Each path below is one point turned by a fixed rotation once a step. After each direction that follows a path, write how fast that rotation turns it, in degrees each step (0 if it stays still).
Each turn is a multiple of 5 degrees from 10 to 175, or 0.
Each row of a path follows its step; steps can be skipped.
path 1
step 0: [ -6  -7  10 -20  -8  11   5 -13  -5 -14  -2   5  -7   6   0   2 -24   5
  20  -4  -6   5   7   1  13 -12  -6   7   3   8 -13   0  12   0   1  -8
  -3  -2  13  -3 -14 -18  36   3 -12   8]
step 1: [  1  -4   5  19  -6  -6   4  -2   8   7  -2  12 -13 -12  -3  -2  11   4
   9  17  11  13  20  36 -16 -14  -9  -5  -5   7   7   1  -3  11  18 -14
   2 -14   4  -1  11  -1  -2 -12  10   6]
step 2: [ 15  -6   3 -10 -15  -7 -21  14 -13 -18 -12   4   5  10  -5   9  21  -7
   1   9 -10  10  -5   2 -11  -7  16   8   2   8  -7  17  -6 -15 -15  -2
   6 -15 -24   7 -13   4   3  10   6  -2]
step 3: [  1 -17   6  -2  12  15  -3  -2   2  11  22  -6  -7   2   3  -9 -14  -5
   9 -14  13   3 -21   6 -17  -3 -12  -7   3  -6 -10   3   9   2  -9 -11
  -8 -11 -13 -21 -16   8  16   4 -11  19]
step 4: [-18  10   3   8   9  -8 -11  23   3 -13   2   7   6  -9   0   7  -2 -10
  -2  -2   5   2  32  15  -9 -10  -8  -2 -14  13 -18  -9   5   7  -1   0
   2  -4  15   2  11 -12  23   9 -14  -1]
step 7: [ 14   8  21 -13   3  11 -15  29  12   6   9   1  -4   5   9   3   0 -11
  15 -12 -26   6   9   8  10   9  -3  -3   5   8  -7   5   0   9   9  -4
   1  -5  -6   0  -7 -12  13  12 -13  19]
step 8: [ -5   8 -12   7  -3 -14   6  -7 -10   4   4   2   4 -11   1  -9 -16   6
  23   9  14   5  10  20   3  -4  -3  15 -12  -3 -18   7   5  -4 -11 -16
  20  -2 -18 -19  23  -7   9  -4  -6   7]
step 9: [  5 -14   2  -9 -11  14  -8  -3  -7  -5 -14  13 -23   4  -4  -4   7  -4
  -4  -5  15   7  24   9  -9 -20  -3  12  16  15  -6  12  -8   2 -13 -11
  -8   2   5  14 -10  -5   6   7   3 -24]
step 12: [  5  -4  -4   6   3  -5  -3  12  -4 -21   5  -9 -10   3  -6 -19   2  -3
  19 -13   8  -5  13   0  -6 -11 -19   8  15   4 -11  -1  10  -5   3 -15
  -3 -31 -25  11   4   2  -1  10 -17  -6]
Speeds:
[ 1 -1  5  2 -3  5 -4 -3 -3  1  1  3  1  0  2  5  1  1  6  2  1  2  2  1
 -1 -6  4  6  3 -6  1 -7 -4 -1  0 -3 -1  5 -5  0  0 -2  3 -6  6  1] : 45
[ 1  0  2  6 -3  0 -6 -9  1 -8  0 -2 -2 -2  5  6  1  1  2  2 -2 -2 -3  0
  6 -1 -2  0 -3  4  5  0  5  5  6 -1  2 -2  2  5 -4  2 -2 -3 -2  1] : 70
[-4  4  6  2 -1  5  5  3  2 -4  0 -2 -4 -8  4  3 -3  0 -1  4 -3  2  3  1
 -5  5  4 -1  3 -2 -1 -2 -1  4  3  5 -1 -1  6 -5  0 -4  1  2  0  7] : 110
[ 0 -2  6 -6  0 -6 -4 -3  4 -1  1  3 -5  0 -5  1  5 -2 -3  4  1  4 -2 -5
  1  2 -4 -1 -1 -6  5  3 -4  4  3  2  3 -3  0 -5  3  0  3  2  5 -4] : 85
path 2
step 1: [ 19  -3  12   3 -16  12  -3  -2  25   0  18 -17  -5 -15   4   3  -9  19
  15  11  -5   6   7   7  -5   4  12  12 -12  14 -22   9  15  -7  15   0
  -3 -27  -1 -10  -3 -10  -6   9 -20 -11]
step 2: [ 10  10  -6 -16  16   0  16   3   4 -10   4  15  29  17   9   8  -2 -16
  -2   0 -16  11 -14  15   0   2  14  -4   7   6   3   5 -25  17   0 -16
  19  13  16  -7  -5 -19 -13  -9   5 -11]
step 3: [  4  -2 -12   4   3  12  10   7 -25  16 -15  16  -6   2  10   2  -2   7
   7  10   5   1  -3 -24   2  17  13 -16  -4  17  -1 -18  -1  -5 -14   5
 -28   0 -12  20   6  10  18 -15  -8 -12]
step 6: [  0 -19   6  -4  15  -7  12   0  19   1   9   5  15   3 -33  13   4   4
 -18  11  -3 -20  -6  -9  -1  25  12 -10  -1  -1 -10 -10   2   3  -4  -1
 -19 -13  -9  21 -15  15   4  -5 -16   3]
step 8: [ -1  -6 -10   5   2 -11  12  -3 -23 -14  10   4  27  -7  18  10   0 -15
   8  14  12  25 -16   5   6  -3  11   2  14  14 -12   9 -13   6 -12 -20
  10  -6  19 -12   7  -6   2  -5 -13 -14]
step 9: [ 11  10   6   8  12  15  13   4  -8  29 -11  10   6 -10  -7  -9 -11  16
  19  -7  -2  -5   3  -3  10  15  19 -34  -9  -3  -2 -15   3   8   2   4
  -4   0 -19  22  -5 -10 -11 -13  -6  -7]
step 10: [-12  12  12 -15 -15   0 -11  -5  -8   8   5   2  13  19  13   9  -1  -9
 -11   3 -28  -6   1 -13 -16  -3  -5  -3  11  -2  -6 -23  -1  -3  16  11
 -14   0   8 -16  14   1  11 -10  24  27]
step 11: [ 18 -20 -22   0   9 -12  -7 -23   1   1  16   5   3 -18   1  -9  11  -4
  18  10   3  22   0   0  -5  -3   0  20   9  -5  -7 -16  14 -14  -7   3
   9 -19 -12  -5 -12  13  22  12  -5  -9]
step 12: [ -1  -7  -5   5   0   5  10   9  22   0   7   0  21   5 -30  -2 -11  -1
 -25  -4 -14   1  -1  15  11  12  14 -19   6   0   3   8  14   9   7  -8
 -11 -10  -2  -2 -26   1 -31  -5  -7  -5]
Speeds:
[ 1 -4  5 -3  1 -2  2 -2  0  0  8  2  4 -1  1 -1  0  0  0  2  1 -2  3  5
 -1  0  1  1 -7  5  2  0  1  5 -4  4 -1  8 -7  2  3 -5 -5 -3  0  6] : 100
[ 0  0 -3  0  3  3  2  1  7  2  3  3 -1  3  5  4  2 -2  2 -4  3  1  3  0
  3  2  2 -3 -4 -1  4  7 -6 -2 -2 -2 -2 -7  2 -3  7 -3  0  0 -7  5] : 60
[ 0  3  3  2  0 -6 -5 -3 -1 -1  4 -2  3  1 -3 -3  0  5  6 -2 -5 -5 -1 -3
  3 -3  1 -4 -1 -4 -4 -3 -6 -1 -3  5  2 -3 -2 -2  6  6 -2  6  1  2] : 70
[ -2  -1   6   0   2   5   2   4   3  -5  -1  -1   0  -2   1   4  -1   1
   3   2  -3  -1  -2  -2   3   2   3   2  -3  -6   1 -10  -4   4   8  -5
   4   0   1   5   1  -4   0   4   1   3] : 95
[ -4   0  -5  -4  -3   0   0   2   0   4   3 -12   1   2   0  -5   0  -3
  -3   0   1   2   4  -5   1   2   3   5  -6   0  -3  -1  -1   2   2   5
   2  -1   1   2   6   0   5  -3   1  -1] : 110
path 3
step 1: [-13  -2  -3  26  -7  -3 -10   6  -3  -5  13 -10 -10  -7  -1  24  24 -12
  12 -13 -18   8  -3   5   1  19 -10   2  12   0  -6   2   0  -7  -6   4
  -2   4  12  17 -11   0   1   7   1  -6]
step 2: [  7  -3   8  21 -12   3  13  11 -15   8  -6  11  18 -10  -5 -15   8   2
 -14  -1  -1  -2 -19   3  12 -15   5   3  -2  15 -15 -13  -4   3  -4  15
  -9   5  -8  -7  -5  20  -8  -1  16  -4]
step 3: [ 10 -10   3 -15  11 -18  -8  -6  12 -28   1  18  18   9  10 -14  11   8
   9  16 -11   1  -5   4   8   6   4   7   0   3  14  13   2  13   0  11
  -2   2 -14   4  -9  -4   3  10 -13   0]
step 6: [-14   4 -10  -3  -1  -3  10   8  -7  -6  -3  24  21   4 -15 -19   9   6
   4  13   5  -2 -20  -9  -7   5   8  10   4  -5   8   1  -4  -8 -13  13
  -1 -15   2   2 -26  13 -12  -2   4  -1]
step 7: [  2  -1   5  -3   9  -5 -10  12   3 -14  -6   2   6   2  17  13  24   8
   9  -8 -22   5  20 -13  10  22   8  -3   1  13 -10  -7   5  11   9   7
 -14   4   3  12 -11  -3 -13  10  -8  -3]
step 8: [ 17  -2  -4  22  -2   0 -15   4 -19  -5 -12  -1   3   6  -3  14  -5  10
  -3   0   5  11  -5  28  16 -15   2   6   0   0  -9  -8  -3   6 -13   8
 -10   6   3   5   8   5  19   8  22   0]
step 9: [ -4 -15  12   6  -1  -8   7 -19   2 -25  15  -5   8 -23 -13 -10   3  -7
   8   3  -4   3 -28   9  -5   3  -4   7  10   0  26   0  -3  11   0  15
   3   2  -1  -1  -7   2  -5   2   0   8]
step 10: [-12   7  -3   2 -16  -8  -3  14  -9   1  13  15  -1   9  -8  -6   4  18
   4  13 -23   4   2 -20   5  13   1 -14  21  -4 -17  10  -6  11 -16   1
  -5  -4  -3  -8  -3  11 -15   3  -5  -2]
step 12: [  5   2 -10  -1   2  14  -2   1 -14 -13  -5  10  15  -4 -20   6   0   7
  25  -4   7  10 -11  13  -2 -11   7   8  -3  -4  14  13   9  -1  -3  13
   5  -1  -4  31 -10   6  -1   2  19   2]
Speeds:
[ 5  1  4  5 -3 -2 -3  3 -2 -5 -4  2  6  6  5 -1  5 -9  0 -5 -2  0  1  3
 -3 -3  3  3 -4  4  0 -2  2 -3  6  0 -2  3  2  2 -1  3  1  0  4 -3] : 65
[-2  0  0 -4 -1 -8  0 -2 -4 -1  1 -1  0  6  1  5  1  3  0  7  1  2  4 -3
 -3  0  0  0  8  1 -1 -4 -2 -5  5 -1 -1  5  3  3  3  0 -4  3 -7 -5] : 110
[ 1 -3  8 -1 -2  1 -3  6  0  0 -1  5  4  4  4 -5 -3  3 -5  1  0 -2  5 -4
  0  5 -3 -3  2 -2  5  1 -4 -3  1  5  1 -6 -4 -4 -1 -5 -3  2  1  1] : 100
[ 2  1  1 -4 -1 -1  5 -2 -4 -5 -2  0  4  3 -2  2  0 -4  3  3 10 -2 -5 -2
 -1  4  1  6 -1 -1  5  8  4  3 -2  4  2 -1  0  0 -2 -4  1 -3 -4  1] : 120
[ 1  3 -2 -5 -4  3  2  0  5  2 -2  5  0  2  1 -2  9  2 -1  1 -1 -5 -2 -3
  4 -4  4  1 -2  3 -2 -1  3 -1 -4  0 -6  0 -2 -8 -3 -1 -5  3 -7 -3] : 90
path 4
step 0: [ -2  -7 -20   4 -18  -4  -6  -9  15 -16   9   1 -19   2  -6  -1 -10   7
 -16  -9 -16   8  10  -4   0 -24  19  23 -14   1  -5  -3  -2  -7  -1 -22
  12  -6  -4  16   6   4  -1   7  15  -9]
step 1: [-10 -17  -6 -13  -7 -13   1   4   8 -15  22  -8  13  14  11   1   7  10
  -8  13   4  13 -12   4  14  -4  30  -7 -17  -8  -6  16  12 -10 -23 -10
  -3  -4 -12  -9  10   3   0   5  -3   7]
step 2: [  0  -5   0  -5  -2  -8  17 -15   0  -7  16  18  11   1  14 -23  -1  25
 -18 -20 -14   9   6  10  11  -1  11  -7  -6  -9  10 -20  -3   2   3 -17
   1  -7   1   5  -4   7  15  21   5 -10]
step 3: [-25  -1 -13  -1  -9  -2  13  -5  -5 -28   5  -5  -2 -11  14  -1 -25  -4
 -24   1  -1  16  12  -8  18   0  13   4  -9   4   5   3  -7  -2 -25  -3
   6  13  -8   5  -8  -9   7  -8 -11  -2]
step 4: [  0   2  -6 -11   6   6 -20 -29   7  -8  13 -10  -1  18  -4  16  -5   7
 -21  -3  -1  11   7   3  15   2   9   9  -7 -21  11  -1   3  -4 -19  -2
  -8 -19   4   6  -2   1  10  24  -1 -15]
step 5: [ -7 -14 -25 -19   4  10  26   8  -3 -11  11  -5  10   5   9   9  -6   4
 -22  11 -10  17   2  -4   0  -5  18 -11   9 -22 -10 -10   0   4   8  -6
 -16   4 -12   1 -11  13   2   4  -7 -13]
step 8: [  2   0  -7   7 -21  17  13 -14  -4 -14  -4  -9 -15  -2   1  24   0  16
  -4  -8 -20   8   6   1  -4   6  -7   6   2 -13  10  -6 -11  11  -3 -16
 -10 -13 -16  -7  -1   5  -4  12  -4 -33]
step 11: [  1   2 -11  12 -19 -16  19  13  -3 -32   2   6   6 -23   4   5  11   8
  -7   1  -5   9  -7   0  12  -4   6   1  -8   0   2   2  16  11  -5  -7
  -7 -15 -22  -7  11  -2 -17   0 -21  -6]
step 12: [-18  10   7  -3  -7 -14  -1  -4   5  -6 -11  29   6  10   7  12   0  18
  -8  -8  -2  -4   4  14  -2   8   3  21 -18   2  10   8 -15   2 -12 -26
  -5 -16 -13   7   9  -2   6  14  -1 -16]
Speeds:
[-1  2  2 -3 -1 -2 -2  2  7  6 -4  0 -4 -1  3 -3  2 -7 -6  1  1  2  4 -6
 -2  1  1  4 -7 -1 -1 -1 -3 -1 -4  0  6  1  4  2  3 -2  1 -7 -1 -4] : 115
[ 1 -3  4  2 -1 -2  3 -5 -7 -2 -2  3  4 -5  5  1 -1 -1 -2 -9  4 -2  0  0
 -1  6 -4  3 -4  3  6 -3 -3  5 -4  2  2 -1 -3 -2  0 -4  1 -1 -3  3] : 80
[-1  4 -5 -3  5  4 -2 -5 -2 -2 -2  6  1 -2  5  0 -1 -1 -1  9  7  5  5 -4
  2  5  1 -1  2 -1  1 -1  1 -2  6  2 -1 -4 -2  2 -3 -4  5  2  0  2] : 35
path 5
step 0: [-10   9 -11   9   0   8 -30  -2  16   1  -7   2 -10   8   6   0  23  -3
  22   3  14   9   6   3  -2  -3  -1  -4  -2  -4 -23   2 -11  17   8   2
 -11  -8 -15  13   1 -26  -1   2  -7  -5]
step 1: [  0 -17   2  -8  -1  16   9  -8 -17  -1 -11   5  11   2  -9  -7   4   2
   1 -12  31  22  -2 -14 -11  24  15 -13   0   4  -1  -5  -5   6   9  11
   2  19  -9 -15   5  -1  15   5  -6  -5]
step 2: [ -9  17  -4   6 -37  -3  16   5  -4  10 -16  -8  -3 -11  15  -9   0  -7
  14  -1 -12   2   0  -2  -2 -12  18  -5   8   1  -1 -13 -19   5   6   9
   7  -6  -9  -7  18  -8   0   4   8  19]
step 4: [ -4  19   7   4  -1  13  -5 -10  11 -21  11   1  14  -4   3  -3   7 -14
  19  -1   4  -8   5 -27 -14  -3  -7  18  10  -8  -4   7   1  23  -3   4
 -10  -9 -21   9  -4  -7  -4 -10   9  15]
step 5: [-29 -15  -8   4   8  19   1 -19  -5 -12  -8  -6   7  15   0  15   9   4
  12   1  18  -6   4   0  -1   9  -2 -21  -5   3  -9   2   1 -10  11  -3
  -2  14 -11   9  24  15  -8  13   5  -2]
step 6: [ 18   0 -11 -13  -6  10  -6  -4   1  -4 -12   9  -1  -2  16 -20  -4  -8
  18  19  11   0  -6  10  -4   3  11  -5   4   8   1  -1 -21  21 -10   9
 -14   1   3  -9  32 -18  -1   0   8   0]
step 8: [ -3   5   0   5  -7   1  -3   9  -4  -1   0  11   4   0   8  -6  18  -9
  -1  -8 -12 -13  -1 -12  -5  12  11  13  16  12 -25  -5   9   1  12   7
  -3  -6 -28   2  15 -25  14 -18 -13  10]
step 9: [-19 -11   4  -5   4  21   0  -6 -15 -15   1  -7  14  -7   5  -4  10 -19
   3 -28  24   3  -3 -10   9 -16  12   5   2  -9  -2   2 -17  -8  15   8
   5   0   1  18  -4  -3   0  18   0   2]
step 12: [  6  -6  -7   9 -13  18  -6  -1  12  10   8   0  13  28 -11  -6  14 -12
  -3  10  20   9   8 -13 -12  12  -8   4  10  18  -2  -4  -2  19   4  11
  -6  -4 -15 -14   8 -17  -6 -10  -9   0]
Speeds:
[ 3  6  6  0  0  0 -2  1 -1 -4  1 -1  0  6 -4  0 11  3  0 -2  3 -5  2 -1
  3  3  3  3  2 -2  0 -4  1  1  9 -2 -6  3  0 -2 -2  2  0  4  0 -1] : 90
[ 5  0  2  2 -1  2 -9 -5  3 -2  3 -3  5  0  4 -5  1 -5 -3 -3 -3  4  3  4
  5  0 -4 -2 -6 -1 -3 -1 -2  4 -2  5  0  1  6 -1 -3 -3  2  3  1 -3] : 115
[-1 -7  4  0 -1  0 -1  0 -2 -2 -9 -6  0  2  5 -6 -2  2  2 -4  3 -2  3  5
 -4  0  0  1  0  0  8 -1 -5 -3  2  0 -2  2  2  2  3  4  5 -3  3  3] : 90
[ 4 -1 -1  7 -5  2  1 -4  0  3  0 -1  5 -3 -2  1  0  3  1  1 -1 -3 -6 -3
  0  0 -4 -1 -4 -1  0  1 -1  6  1 -3 -2 -4 -5 -2  3 11  2 -1  8 -2] : 35
[-1 -4  4 -9  2 -1  0  3 -4 -4 -1 -1 -2 -4 -2 -3 -7 -1  1  1  2 -3 -3 -7
  4  5 -2  1 -3  0  1 -2 -1  3  2  3 -2 -6  0 -5 -5 -4 -2  1  6  0] : 145
path 6
step 1: [ -5  11  11  -9  -5   6 -24   4   2   8  11  16   3  -6   6  10  -1  -4
  -7   0  16  -4 -16  13 -22 -15 -13  -1 -10   9 -20 -25  11 -13 -17   8
   9  -1 -14 -24  -7   4   9   4  -2  -2]
step 2: [ 15  -4  -5  10   7   0  -6  -4   1   2  -9  -8 -21  15 -12  22   1  -5
  12   6  12  24  -1 -22  21  10   7   4  -9 -14   0   5   1   4  31  -8
  -3  -1   4  12 -10   4  -3 -16   3  17]
step 4: [  0   0  -7   1   5  12  -3 -11   8 -15   8  -3   6   5 -19   8   1  -8
 -15 -15  21  10  17  19 -14 -19 -10  15  -4 -25 -14  -5 -14   7  -9   6
 -12   8  -3  11  -6  -8 -12  16 -16  -2]
step 5: [  9  10   6  20  -9  -4  24  19  -6   6 -15 -23 -11  -2   8   7 -10  -3
  -6  24 -19   2   8  -6   0   7  -2  -1   1  23  -4  11  11  -1  18   3
  11 -15  17 -10  -6   0   4  12  -6   7]
step 8: [  2 -12   7   5 -20  -9 -23 -12  -7  10  -9 -21  10  18   7  12   2  -5
  -1  -2  -8 -19  -6   2  -2  12  10  -5  19   3   8   0  32  15   3  20
   9  -9  -5   4  16  -4   2   2  -5  -3]
step 9: [ -2 -11  -7   7  15  -2  19  -5   8  -3   0   9 -10  -2 -29 -20   7   5
 -11   3  -5   4  -8  -4   1 -17 -12   9 -27 -28  16  -9  -3  12 -15 -13
   1   2   1 -10   2 -15  -5   7  10  -3]
step 10: [-19   2   4  -8 -10 -17  14  10  -3  -1   2  -4   8   3  18   6  -7  -6
  -6   6   8   0  13  22   5   7  22  -9  -5  12   0  18 -27  -8  20  15
 -13 -16  15   6 -13   4  10   5  -2 -12]
step 11: [  3 -19  -6   2  23   8  -2   4 -15  -9  -3 -19  -3   4   6   1  13   1
  -2 -13  -1 -17  11 -15  -5   1 -11 -11  17  15  -4  -8   2  -2 -27 -15
  15  21   1  -2  21   8  -7   0 -16   7]
step 12: [-12  25   5  -9   3   9   1   3   8  22  27  13  -8  -7  -2 -14 -17   1
  11  13   0  -5 -15   0  -5   9 -11  -1  -1 -21  -8   5   0 -12  23   0
   5   6  -4 -15  -4 -25  -4   9  10   7]
Speeds:
[-2  0  2 -7  4  2  0  0  4  0 -3 -1 -4 -4 -5  4 -1 -7 -1 -3 -1  0  5  1
 -2  1 -4  0  0 -1  3 -8 -1  0 -2  4 -5  4  1 -7  0 -3 -4 -4  7  2] : 140
[ 6  8 -1  2 -4  1 -1  0 -3 -5 -4  3  4  0 -3  3  1 -3  6 -2  2  4  0  2
 -2 -4 -5  6  1  3 -2  4  3 -3  1 -3 -1  0 -4 -3 -4  4  0 -8  2  1] : 20
[ 1 -4 -3  5  6  0 -2 -5 -4 -2  0  5  0 -3  4  1 -8 -2  3  0  3  0  2 -4
 -1  2  1  0 -3  6  4  4 -6 -1 -4  2 -3 -1 -1  4 -1 -2 -1 -2  5 -7] : 100
[-2 -4  1 -5 -8  4  4  1  0  0  5  6  2  0 -5 -3 -6  1  3 -1  2 -3 -2 -1
  1 -3 -4 -1  0  1  0  1  0  3 -9 -5  6  0  0  1  0 -7  0 -1  2  2] : 130
[ 0  0 -8  1  0  4  1 -1  6  1  7  1 -4 -4 -1  5  4  3 -1  0  4 -3  2  5
 -1  0  2  2 -7 -3 -4  7 -2  1  1  2 -1  0 -4 -1 -4 -4  5  2  4  5] : 135
